128 stands for zero in the data rows.
The same things were measured in two ways. The second way is not exact.
Here are some of them measured both ways, the first way above the second, with a blank line after each pair.
095/072/129/127/125/118/095/174/239
183/195/169/138/176/157/080/075

155/221/165/119/136/147/116/085/077
110/100/109/111/137/147/104/107

105/224/166/113/143/130/118/089/072
100/104/068/115/135/167/089/097

077/071/125/126/125/118/130/244/161
127/174/165/172/177/171/189/084

156/208/123/124/137/128/119/075/055
124/056/110/091/096/133/140/137

145/221/137/119/140/129/114/065/081
122/059/095/118/105/125/105/122

133/231/137/121/140/128/121/094/065
118/054/109/103/100/185/104/100

216/163/101/142/128/130/118/059/102
145/093/174/103/073/072/120/178

100/055/130/125/125/108/105/206/212
164/214/177/166/170/162/138/111

148/220/158/112/140/134/113/091/064
096/048/088/108/105/156/119/110

156/219/120/127/137/128/116/077/067
116/052/111/128/072/156/095/123

215/179/109/124/138/131/114/096/068
105/075/186/100/069/093/148/142

148/229/143/116/140/131/121/094/068
096/085/097/122/104/138/101/116

053/098/116/129/118/112/163/238/147
085/193/120/173/112/199/154/070

184/198/119/122/137/129/122/094/049
109/076/108/113/078/119/147/143

169/069/118/137/122/130/103/107/236
205/155/184/121/155/063/082/162

115/061/129/128/124/123/095/154/242
192/186/196/153/188/112/080/122

Now 12 new things, measured the second way only, each followed by its number:
110/184/158/155/148/176/201/089 0
158/094/193/103/098/049/095/184 1
209/172/203/146/164/100/100/133 2
171/197/161/185/138/146/150/106 3
200/184/191/128/166/086/105/135 4
216/169/165/143/164/115/090/127 5
136/094/164/069/088/068/180/152 6
188/179/198/142/157/082/083/144 7
025/152/093/111/169/143/116/197 8
193/157/152/147/159/099/082/165 9
104/180/141/153/139/199/190/080 10
190/189/199/148/158/089/090/136 11
A few of them come next, measured the first way, each followed by the number of its row above:
069/063/124/127/123/103/149/237/139 0
130/054/128/128/123/124/095/143/239 4
129/069/128/128/125/124/093/160/244 2
Now 12 new things, measured the second way only, each followed by its number:
106/046/073/117/126/142/111/098 0
205/161/135/147/172/087/080/176 1
143/186/137/166/142/186/185/059 2
109/065/131/098/076/100/124/158 3
114/062/118/102/113/097/136/172 4
184/161/167/106/175/064/083/174 5
175/097/186/101/093/048/120/140 6
056/152/088/172/105/172/181/120 7
159/103/152/108/121/059/114/199 8
129/176/153/167/138/170/184/092 9
125/069/122/097/085/102/094/131 10
100/074/119/099/083/102/159/151 11
A few of them come next, measured the first way, each followed by the number of its row above:
205/089/099/145/119/132/106/045/141 8
199/184/100/132/137/128/120/080/065 3
101/041/128/130/122/129/085/101/218 1
Now 12 new things, measured the second way only, each followed by its number:
118/078/146/102/074/099/133/183 0
187/176/152/153/198/135/087/131 1
156/085/135/092/106/045/123/195 2
096/075/080/103/116/140/090/096 3
122/054/104/104/095/156/114/122 4
138/182/165/188/155/179/159/093 5
173/135/079/054/115/194/139/161 6
176/181/167/165/168/117/107/110 7
093/098/062/125/180/161/091/050 8
191/134/166/113/163/078/105/209 9
112/176/134/169/136/181/165/112 10
037/185/074/142/119/105/193/125 11
A few of them come next, measured the first way, each followed by the number of its row above:
093/080/122/129/113/121/249/156/100 11
169/033/114/139/120/135/097/081/187 9
132/227/177/116/138/137/116/093/079 3
Now 12 new things, measured the second way only, each followed by its number:
101/083/087/106/104/148/155/147 0
104/134/086/046/177/176/110/183 1
200/161/181/123/173/066/096/164 2
132/069/114/090/083/111/153/138 3
113/065/102/148/116/156/118/109 4
101/074/062/115/164/167/093/054 5
171/153/199/114/143/038/108/158 6
107/105/115/109/133/157/082/086 7
134/052/103/090/080/155/100/116 8
155/093/142/118/129/055/179/239 9
104/081/067/132/115/148/112/095 10
199/202/167/125/168/113/064/113 11
A few of them come next, measured the first way, each followed by the number of its row above:
159/213/138/114/141/132/119/087/055 0
170/057/124/135/121/129/089/117/226 2
086/209/203/120/126/142/114/101/084 5
Now 12 new things, measured the second way only, each followed by its number:
141/196/139/164/128/192/190/084 0
100/074/065/106/169/149/093/078 1
187/176/155/152/158/149/078/146 2
073/177/129/181/119/193/193/104 3
203/188/196/138/161/114/086/120 4
014/176/064/138/097/096/160/163 5
038/167/056/145/106/130/146/154 6
139/093/136/113/099/079/113/170 7
186/202/162/157/155/155/120/115 8
116/072/136/077/100/105/147/138 9
112/091/084/116/167/144/071/068 10
192/190/156/144/160/111/084/146 11
A few of them come next, measured the first way, each followed by the number of its row above:
197/176/095/140/129/129/109/052/099 7
073/066/128/127/125/124/098/135/236 2
102/074/119/131/112/134/250/122/101 5
Now 12 new things, measured the second way only, each followed by its number:
131/079/114/062/090/112/128/160 0
088/191/135/186/143/203/191/071 1
114/070/044/120/167/139/069/059 2
101/093/058/152/158/144/101/059 3
018/188/102/152/122/151/185/097 4
131/066/128/096/087/093/150/152 5
119/058/128/090/090/094/125/145 6
043/168/089/164/113/152/204/145 7
052/183/068/162/112/126/160/155 8
019/180/076/144/103/154/184/143 9
086/185/140/176/125/149/199/084 10
130/055/116/098/077/123/133/133 11
A few of them come next, measured the first way, each followed by the number of its row above:
072/087/120/129/113/125/242/159/095 9
089/083/121/130/111/123/249/153/100 8
196/193/108/138/131/128/118/066/084 6
Now 12 new things, measured the second way only, each followed by its number:
108/092/102/110/080/165/109/120 0
189/195/191/125/173/092/089/125 1
110/042/106/096/089/110/142/141 2
097/172/151/195/116/174/192/104 3
194/140/173/125/124/061/098/184 4
116/072/107/100/071/109/147/143 5
094/188/124/149/125/169/206/082 6
033/186/081/155/106/168/183/117 7
097/157/130/196/129/194/189/102 8
099/067/046/132/164/135/092/071 9
137/074/138/083/119/036/141/201 10
200/175/156/158/187/142/111/141 11
A few of them come next, measured the first way, each followed by the number of its row above:
100/218/203/123/123/148/114/104/094 9
049/084/120/129/117/109/160/231/106 8
147/228/134/119/139/129/119/089/067 0
